(in the rows, 128 means zero)
One turn moves every row onto another: examples first, then more rows asked
J_667: [139 172 125 119 118 148 135 144 117 135  97 101 115 115 167 129  99 138
 131 112 116 156 141 144 139 155 120 137 136 148 106 145 142 101 142 133
 113 153 173 121 137]
J_223: [106 155 136 127 112 154 147 126 149 135 119 117 127 111 137 125 104 109
 113 112 134 150 120 143  97 133 124 114 122 125 152 148 165 126 154 149
 118 140 170 124 139]
J_349: [137 142 121 114 114 135 142 121  83 129  99 128 132 141 134 128 133 116
 118 124 140 162 115 135 143 143 107 112 144 121 106 113 172 118 118 158
 118 169 168 132 141]
J_661: [182 145 145 131 102 126 151 146 135 147 108 117 119 134 165 128 121 108
 118 113 136 150 123 108 148 171 106 112 106 138 151 150 164 112 144 132
 121 173 147 141 131]
J_888: [119 147 148 141  85 128 165 117 107 146 106 128 132 130 153 142 142 111
 136 120 139 187 158 111 137 153 148 100 152 123 131 136 168 111 136 138
 116 132 153 139 112]
J_150: [103 178 140 156 106 150 133 139 119 138  99 100 148 130 137 144 133 112
 117 121 134 152 141 133 129 143 134 127 136 136 124 165 166 105 135 138
 107 128 182 137 127]
J_942: [139 171 105 131  80 126 161 139 115 124 102 117 127 138 160 119 123 141
 100 117 104 122 135 114 132 176  97 105 133 153 151 143 144  82 154 151
 118 134 141 108 120]
J_629: [145 145 121 134  93 126 159 148 111 108 147 109 152 162 160 147 129 133
 113 147 119 159 117 152 131 163 114  97 123 120 143 163 152 105 141 151
 107 138 158 124 140]
J_178: [159 145 118 119 114 134 154 141 106 142  97 121 137 122 166 131 121 124
 160 116  95 148 124 140 145 164 113  92 122 112 164 133 181  92 167 145
 157 159 138 122 117]
J_804: [124 149  97 117 132 139 122 128 118 142 129 134 124 130 147 149 106 119
 129 108 122 144 130 122 145 164 104 127 118 137 156 112 163 111 161 140
 155 140 156 138 150]
J_347: [131 148 146 140  95 144 176 128  85 127  82 124 155 129 160 141  89 125
 114 126 122 116 129 123 157 156 106 109 108 129 158 145 164 115 147 156
 121 151 156 128 137]
J_117: [122 178 115 122  88 141 126 145 137 139 103 118 156 164 179 143 113 122
 138 113 114 177 125 119 133 149 133  99 109 117 137 151 165  82 137 138
 114 150 129 122 140]
J_444: [118 143 139 109  81 135 153 139  94 176 101 126 142 141 156 153 132 131
 113 102 144 178 128 124 131 150 135 105 116 108 132 133 174  99 151 158
 137 124 172 115 138]
J_434: [126 123 128 119  98 135 154 155 105 128 114 113 154 172 169 138 173 118
 128 131 133 128 133 119 126 159 113 121 110 132 160 138 167 116 149 147
 119 141 132 115 116]
J_854: [134 172 128 143 104 138 127 126 115 132 110  98 141 120 189 134 110 121
 125 123 125 202 114 128 113 158 117 116 106 132 144 140 161 112 150 135
 125 126 140 132 118]
J_544: [132 170 147 102 109 145 150 128  97 117 110 131 138 124 150 152 133 127
 126 112 164 141 137 131 141 152 110 100 151 121 132 104 140  78 146 151
 139 152 170 136 143]
J_708: [122 162 106 112 104 136 153 135  84 136  99 104 122 139 162 129 131 139
 109 133  92 137 113  97 123 149 111 111 107 163 152 143 156 114 141 130
 140 161 157 121 109]
J_23: [121 156 122 130 138 134 144 137 108 120  86  95 142 118 158 136 104 123
 113 127 133 157 137 138 112 179  89 102 157 137 137 148 165 126 133 152
 125 143 170 121 112]
J_336: [124 186 126  97  97 139 140 131 107 130 101 107 166 110 144 138 111 111
 120 109 110 144 114 118 123 154 112 135 147 116 129 138 169 106 149 135
 131 171 132 109 133]
J_273: [130 132 111 119  94 128 168 135 124 126 120  99 119 150 187 135 151 125
 111 124 123 156 130 148 127 151 108  99 135 133 164 156 156 104 157 171
 133 139 169 153 106]
J_993: [160 172 132 136 121 150 165 135 106 118 105  97 142 126 165 151 121 128
 127 103 125 135 127 139 157 159 118  94 143 141 157 106 191 103 144 157
 136 150 156 119 160]
J_503: [114 171 103 140 119 143 144 134 111 135  96 137 122 135 148 123 116  93
 123 128 130 155 138 124 151 164  96 118 136 125 169 132 168 107 160 141
 106 179 151 139 154]
J_485: [ 96 161 127 137  90 146 145 134 124 127 119 107 129 140 156 126 119 110
 145 125 119 128 120 135 132 167 156 133 128 109 139 122 176 106 154 131
 113 143 165 120 158]
J_808: [124 164 106 120  88  99 147 132 118 138 108 127 119 128 163 155 159 114
 128 125  95 163 148 144 136 155 126 130 119 131 151 141 142  94 157 161
 125 137 166 127 139]
J_464: [146 140 131 122 123 116 179 125 112 139 104 113 119 140 169 146  90 128
 116 113 108 132 115 121 144 142 135 104 151 144 162 118 153 124 128 147
 132 139 150 123 140]
J_199: [154 151 125 111 119 133 145 136 111 139 126  94 115 154 161 116 131 138
 129  98 127 145 129 122 144 166 137  92 132 128 151 144 185  91 155 133
 148 103 141 129 137]
J_951: [127 154 132 138  79 126 139 147 128  97 116 116 118 135 159 152 130  99
  84 116 116 167 135 129 139 161 119 113 150 122 144 123 169  98 150 166
 135 122 153 141 143]
J_172: [107 141 127 110  86 114 145 165 106 136 126 119 141 130 148 108 134 115
 107 137 125 170 147 113 131 148 103 139 116 120 157 152 157 110 133 133
 143 143 147 129 126]
J_939: [109 168 131  91 106 145 156 125 118 135 101 117 148 159 184 143 138 117
 131 104 120 122 107 119 164 160 111 125 135 145 114 135 153 102 151 135
 127 148 145 123 155]
J_583: [148 136 128 119 107 154 154 123 112 110  67 120 135 136 152 126 104 131
 129  97 149 143 114 130 145 143 110 113 125 147 154 134 179 121 121 137
 134 167 153 149 138]
J_514: [143 133 118 117  96 135 172 123 116 138 102 107 138 122 176 112 150 127
 120 131 145 136 121 119 120 184 130  91 130 129 114 128 172  93 156 155
 134 143 176 135 112]
J_552: [105 159 126 110 102 148 143 144 108 146  82 112 138 151 149 119 144 116
 148 127 124 158 143 127 138 121 115 115  92 126 154 113 151 131 133 147
 134 138 160 133 132]
J_711: [142 153 125 130  70 156 147 128 115 140  78 116 138 130 145 149 139 107
 138 138 139 158 110 129 138 161 108  86 119 144 164 168 178 124 150 136
 112 163 154 126 116]
J_703: [ 91 168 132 111  82 139 139 135 110 156 105 109 140 138 162 132 127 121
 129 102 123 154 107 147 110 144 132 124 162 128 141 137 164 109 138 129
 136 117 150 127 155]
J_99: [132 140 129  98 107 125 147 109 103 116 110 112 156 155 179 123 145 117
 138 134 133 153 107 138 116 140 126 114 110 123 176 152 134  96 141 131
 120 138 160 124 123]
J_285: [121 130 134 118 102 141 170 145 106 132 110 122 124 138 156 135 158 127
 131  98 138 139 119 115 119 160 116  73 127 132 118 146 159 112 149 146
 130 176 146 102 122]

J_629 moves to J_464
J_503 moves to J_854
J_888 moves to J_514
And these:
J_172 moves to J_661
J_583 moves to J_150
J_23 moves to J_951

One turn moves every row onto another: examples first, then more rows asked
J_479: [158 133 132 121 136 140 141 119 108 135 158 111 156 139 140 136 133 102
 141]
J_209: [138 133 134 116 121 153 143 127 150 140 150 120 135 134  95 139 117 108
 156]
J_395: [135 107 131  92 136 132 159  92 129 139 109 122 134 177 122 117 128 132
 127]
J_41: [146 101 135  98 140 135 148  99 134 129 107 123 129 185 120 121 129 129
 127]
J_539: [120 119 169 128 137 153 150 109 114 140 121 144 131 147 129 109 156 129
 135]
J_313: [171 127 137 127 138 145 132 119 118 129 154 116 155 146 133 142 132  97
 138]
J_110: [144 138 125 123  95 129 142  94 143 151 117 133 143 118 116 102 140 116
 149]
J_619: [149 131 134 118 129 153 130 139 151 121 145 113 127 146 107 137 118 104
 160]
J_187: [140  95 135 122 130 158 145 112 134 124 137 157 122 116 121 105 138 123
 160]
J_931: [143 132 143  89 104 140 145 113 146 150 132 143 129 167 139 123 119 141
 133]
J_93: [142 103 137 100 136 139 156  90 138 144 111 131 137 179 109 124 128 132
 122]
J_560: [135  95 133 118 133 154 145 116 130 121 137 152 119 117 131 102 139 122
 164]
J_960: [174 128 136 136 106 139 114 106 156 128 106 134 134 138 110 107 139 111
 144]
J_880: [159 123 122 128  87 127 152 100 158 143 122 143 145 135 134 107 143 123
 127]
J_428: [149 123 121 123 150 140 146 110 131 105 133 108 162 155 105 120 160 117
 130]
J_633: [148 129 142  91 110 138 136 122 146 139 129 137 121 174 147 118 116 138
 133]
J_887: [174 116 125 133  96 130 133 113 162 122 115 135 136 151 142 107 144 120
 128]
J_488: [147  93 136 125 132 158 137 119 134 117 133 155 118 121 127 104 140 122
 161]
J_541: [130 138 126 107 124 145 145 135 140 129 148 108 129 135 117 129 119 105
 164]
J_91: [131 113 174 132 139 157 140 112 121 133 118 146 130 154 125 113 154 129
 130]
J_258: [163 131 137 126 134 146 141 111 116 143 159 122 160 136 127 143 131 101
 136]
J_946: [140 130 119 119 146 134 156 106 127 112 136 108 163 148 108 118 161 117
 132]
J_469: [156 127 147  96 107 144 134 116 153 143 128 146 127 173 135 128 117 138
 129]
J_165: [125 118 170 129 141 152 142 118 114 125 118 138 126 154 138 107 155 127
 135]
J_481: [147 125 123 125 144 140 152 103 133 114 136 114 165 148  96 123 160 119
 128]
J_71: [152 135 123 119 106 124 127 115 135 121 107 114 127 136 140  89 139 109
 154]
J_423: [154 124 115 121  92 120 149 111 147 127 121 127 136 141 157  96 144 120
 136]

J_93 moves to J_41
J_209 moves to J_619
And these:
J_469 moves to J_633
J_488 moves to J_560
J_423 moves to J_880
J_946 moves to J_481
J_313 moves to J_479
J_960 moves to J_71
J_539 moves to J_91

One turn moves every row onto another: examples first, then more rows asked
J_765: [138 124  93 129 160 129 124 108 137 133 116 130 130 130 109 123 112]
J_97: [121 135 116 125 131 124 115 102 118 136 117 115 114 149 142 104 126]
J_827: [121 130 114 138 123 135 121 120 123 136 109 121 109 128 130  96 121]
J_424: [166 140 114 121 135 118 139 141  98 117 141 118 158 131 139 139 128]
J_371: [159 128 124 136 127 133 145 158 102 113 145 121 153 112 122 133 127]
J_842: [140 110 131 129 129 158 140 125 134 140 156 159 117 127 128 137 115]
J_96: [114 123 137 139 122 145 118 125 127 127 127 117 107 128 118 102 130]
J_51: [148 141 134 116 100 139 130 137 110 118 135 138 150 125 129 129 165]
J_205: [118 127 142 125 131 132 110 109 125 125 135 108 111 150 132 112 131]
J_28: [150 147 120 112  97 131 131 134 107 123 126 141 152 127 138 125 160]
J_700: [131 111 121 129 159 138 120 111 144 123 138 122 128 135  98 129 121]
J_767: [137 121 108 121 166 130 119  99 139 130 133 122 132 144 112 129 118]
J_878: [143 115 132 115 137 145 135 110 131 140 161 156 123 149 142 144 115]
J_249: [148 146 129 111 103 133 129 131 109 118 134 138 150 132 137 130 164]
J_155: [132 113 106 138 152 141 126 119 143 129 121 129 126 119  97 122 115]
J_524: [164 135 107 132 129 124 146 151  97 122 132 122 154 115 131 131 125]
J_927: [149 142 125 116  98 136 133 138 110 120 128 144 149 118 132 125 160]
J_550: [147 119 108 130 123 151 145 123 130 148 136 166 119 123 136 132 106]
J_201: [150 124 108 116 135 139 139 107 123 149 141 161 125 143 150 138 110]
J_418: [160 132 133 126 133 128 138 147 102 114 154 114 155 129 126 141 133]

J_371 moves to J_524
J_201 moves to J_878
And these:
J_700 moves to J_155
J_927 moves to J_28
J_205 moves to J_96

One turn moves every row onto another: examples first, then more rows asked
J_109: [134 123 145 106 113 137 121 116 147 131 136 109 122 135 148 109 128 140
  94 142 108 118 126 120 133 158 116 100 136  77 138 145 134 111  81 105
 130 133 106 125 133 140 132 139 132 131 113]
J_404: [121 115 123  99 150 150 125 101 141 103 136 128 122 101 149 125 119 142
 131 106 123 143 129 125 149 119  90 127 124 147 131 153 147 137 128 136
 129 122 152 126 120 119 109 134 101 121 142]
J_48: [113 138 141  89 123 145 124  85 158  98 117 120 117 109 138 129 145 122
 128 127 137 155 122 126 149 123  88 105 130 120 131 134 134 161 125 139
 130 119 159 128 137 134 130 127 137 142 141]
J_740: [144 157 140 134 130 109 119 126 140 143 110 161 136 107 136 140 135 109
 103 153 131 110 137 122 149 134 111 142 125 128 153 116 165 118 107 126
 158 117 122 119 109 127 109 120 123 115 106]
J_973: [109 133 131 107 145 150 120  77 149 108 119 117 127 120 156 117 125 119
 132 112 130 104 115 122 150 129  76 121 132 142 126 143 150 143 139 137
 130 127 143 128 140 136 120 120 108 132 142]
J_584: [124 119 142  86 151 145 107  92 161 107 116 116 106 107 151 130 142 131
 113 129 113 143 101 121 149 116 104 116 145 126 136 133 149 134 126 139
 123 120 145 109 120 119 113 133 108 119 141]
J_361: [126 108 130  96 141 154 130 113 148 105 138 122 124 105 154 114 121 142
 130 112 127 145 133 126 156 115  82 129 118 151 127 154 142 134 124 137
 139 117 155 122 129 128 112 126 106 119 144]
J_938: [140 116 120 112 132 125 137 131 127 131 121 131 102 123 125 146 126 138
 101 156 150 121 137 146 145 153 106 118 139 107 140 121 150 107  91 128
 135 123 110 119 125 137 111  94 155 119 121]
J_998: [117 121 137  92 139 128 111 100 157 118 129 125 117 133 154 134 148 135
 113 113 128 148 123 110 164 117  67 115 139 124 129 142 131 138 143 138
 143 105 139 124 137 135 124 127 112 125 158]
J_192: [143 152 128 134 148 147 138 139 141 131 138 104 143 136 142 120 109 129
 107 112 148 125 137 136 146 151  97 133 142 115 154 110 143 149 112 126
 164 116 113 117  98 159 130 107 132 114 102]
J_653: [126 128 124 134 130 101 124 120 140 124 124 119 132 103 145 123 137 116
 108 161 131 140 123 115 105 147 128 121 114 107 109 127 138 128  88 107
 140 115 120 141 114 140 100 152 145 127 120]
J_406: [156 147 130 107 144 141 139 130 134 148 147 111 153 153 136 110 120 131
 115 127 146 128 135 115 151 154  80 130 136 117 170 113 146 147 113 121
 155 111 127 119 110 144 125 108 129 116 102]
J_777: [114 133 142 140 135  98 125 117 135 127 136 115 131 104 155 117 143 111
 113 148 114 146 138 117 108 128 135 120 115 114 119 129 150 124  94 125
 144 111 107 138 111 150 119 146 150 126 124]
J_865: [130 136 149 132 133 100 138 117 128 148 145 121 143 143 156 128 113 139
 125 132 120 140 154 113 119 155  99 119 124 116 145 133 126 125 127 107
 121 139 110 131 141 130 149 146 112 142 115]
J_809: [125 141 130  91 121 130 143 120 143 123 149 100 128 139 142  97 129 120
 117 137 111 116 125 101 131 152 109 116 127  79 125 141 125 112  91  96
 151 122 120 132 122 150 145 135 137 122 131]
J_158: [149 152 121 124 137 133 144 131 137 127 126 119 140 141 144 128 102 130
 119 119 143 129 139 128 143 164  95 133 133 124 155 105 151 154 108 118
 172 117 116 131 111 142 130 118 109 112  88]
J_744: [113 133 134 111 142 148 123  90 153 103 119 107 130 122 154 107 135 113
 129 121 134 108 122 127 155 124  73 119 132 142 118 144 140 141 139 132
 134 121 146 122 147 138 116 117 112 135 150]
J_343: [152 115 108 112 123 136 130 136 139 131 107 141 134 136 130 161 125 124
  96 143 140 128 119 122 138 151  95 121 131  99 134 112 139 119  99 113
 160 120 117 126 122 153 122 103 154 107 121]
J_146: [129 140 125 110 124 134 121 117 152 128 138 112 138 138 148 108 119 132
  95 136 118 102 112 112 124 156 104 121 134  93 123 125 119 117  95  97
 159 131 109 138 120 159 146 156 118 130 112]
J_319: [117 117 133  91 143 136 110  92 154 117 128 128 115 130 158 139 133 142
 113 107 124 142 115 105 159 129  70 117 136 123 135 148 129 145 144 136
 135 117 138 125 132 139 119 131 112 121 156]
J_2: [145 150 138 133 135 118 142 118 122 148 134 152 145 119 126 136 136 123
 111 157 148 119 136 121 148 115 111 151 124 140 168 116 156 125 115 128
 147 104 144 111 112 132 125 122 132 117 116]
J_770: [125 136 150 122 139 112 156 130 129 126 155 128 150 127 157 119 113 118
 128 130 110 146 147 104 119 132 110 122 117 119 133 124 136 123 110 126
 143 154  95 127 125 157 149 150 117 133 113]
J_36: [127 139 155 117 128 112 154 119 130 137 153 118 153 135 157 112 123 109
 143 139 126 134 140  91 122 134 110 139 109 116 139 123 141 125 123 105
 133 140 111 121 128 131 143 156 113 132 119]
J_671: [129 119 145  85 144 147 107  97 163 103 120 110 107 116 149 124 147 131
 114 133 118 151 110 124 148 110 102 125 141 135 136 134 159 132 126 145
 133 117 148 105 125 117 127 132 112 127 130]
J_530: [115 132 136  86 132 147 123  78 154 102 111 120 113 107 146 130 133 124
 126 123 130 145 114 125 148 134  89 101 131 124 135 131 132 162 125 138
 124 124 158 131 132 142 121 121 135 128 144]
J_242: [137 163 150 141 139 122 129 131 138 141 130 154 141 109 133 137 131 115
  99 139 137 115 141 126 154 122 110 150 132 124 163 119 157 125 116 141
 153 127 120 102 100 145 125 117 136 123 108]
J_339: [110 123 136 124 128 105 135 115 124 116 145 120 113 113 144 120 152 114
 122 165 130 129 136 107 119 128 133 131 109 109 127 129 144 118  99  99
 144 104 112 132 118 137 116 152 150 130 138]
J_563: [143 125 118 133 134 134 137 138 133 125 118 133 140 128 124 158 133 116
  90 134 147 136 128 131 144 132 103 126 137  97 136 121 142 124 104 132
 148 123 114 112 113 158 116  99 169 112 130]
J_504: [105 116 138  83 150 154 116  97 148 109 131 142 111  89 141 134 137 129
 141 130 130 123 118 119 149 119  80 110 125 133 136 126 152 133 129 142
 124 134 135 123 127 130 112 120 121 145 136]
J_134: [148 121 113 112 134 137 148 124 126 124 125 126 130 144 119 138 144 124
  94 154 149 123 114 121 151 132 104 123 142  98 145 124 154 123  88 126
 153 101 122 111 123 149 108 101 154 107 127]
J_935: [111 120 140 150 126 105 140 119 126 134 138 125 116 100 150 125 128 143
 120 153 129 123 140 131 120 134 134 117 116 112 124 142 143 116  88 111
 131 103 115 132 129 127 110 146 124 131 125]
J_876: [108 114 144  85 146 158 117 108 157 108 138 132 111  95 145 123 138 133
 144 137 136 123 119 116 146 118  76 121 121 136 133 131 151 131 131 142
 132 131 139 111 135 136 123 119 124 153 130]
J_609: [139 145 149 144 115 119 131 110 124 152 125 148 138 123 140 138 122 123
 103 138 156 102 153 143 158 131 105 142 128 137 159 118 158 120 118 126
 132 126 114 123 127 123 120 127 120 123 116]
J_204: [121 133 135 114 125 132 124 121 145 131 145 110 141 130 153 108 129 122
  96 128 102 112 125 114 125 134 111 110 131  90 120 132 124 104  92 110
 157 126 103 139 119 170 151 142 139 123 130]
J_411: [144 152 141 113 116 132 137 117 148 159 127 107 133 142 143 123 104 143
 113 116 155 129 132 137 146 169  96 120 141 100 156 116 146 145 104 130
 140 116 124 127 117 136 136 104 130 118  97]
J_567: [129 145 139 121 138  98 150 128 131 126 145 148 147 120 145 128 117 121
 126 147 126 137 141  98 124 145 100 131 117 118 131 126 133 125 111 118
 142 157 104 130 128 138 131 160 103 142 105]

J_109 moves to J_411
J_777 moves to J_563
J_998 moves to J_744
And these:
J_973 moves to J_404
J_653 moves to J_343
J_36 moves to J_2

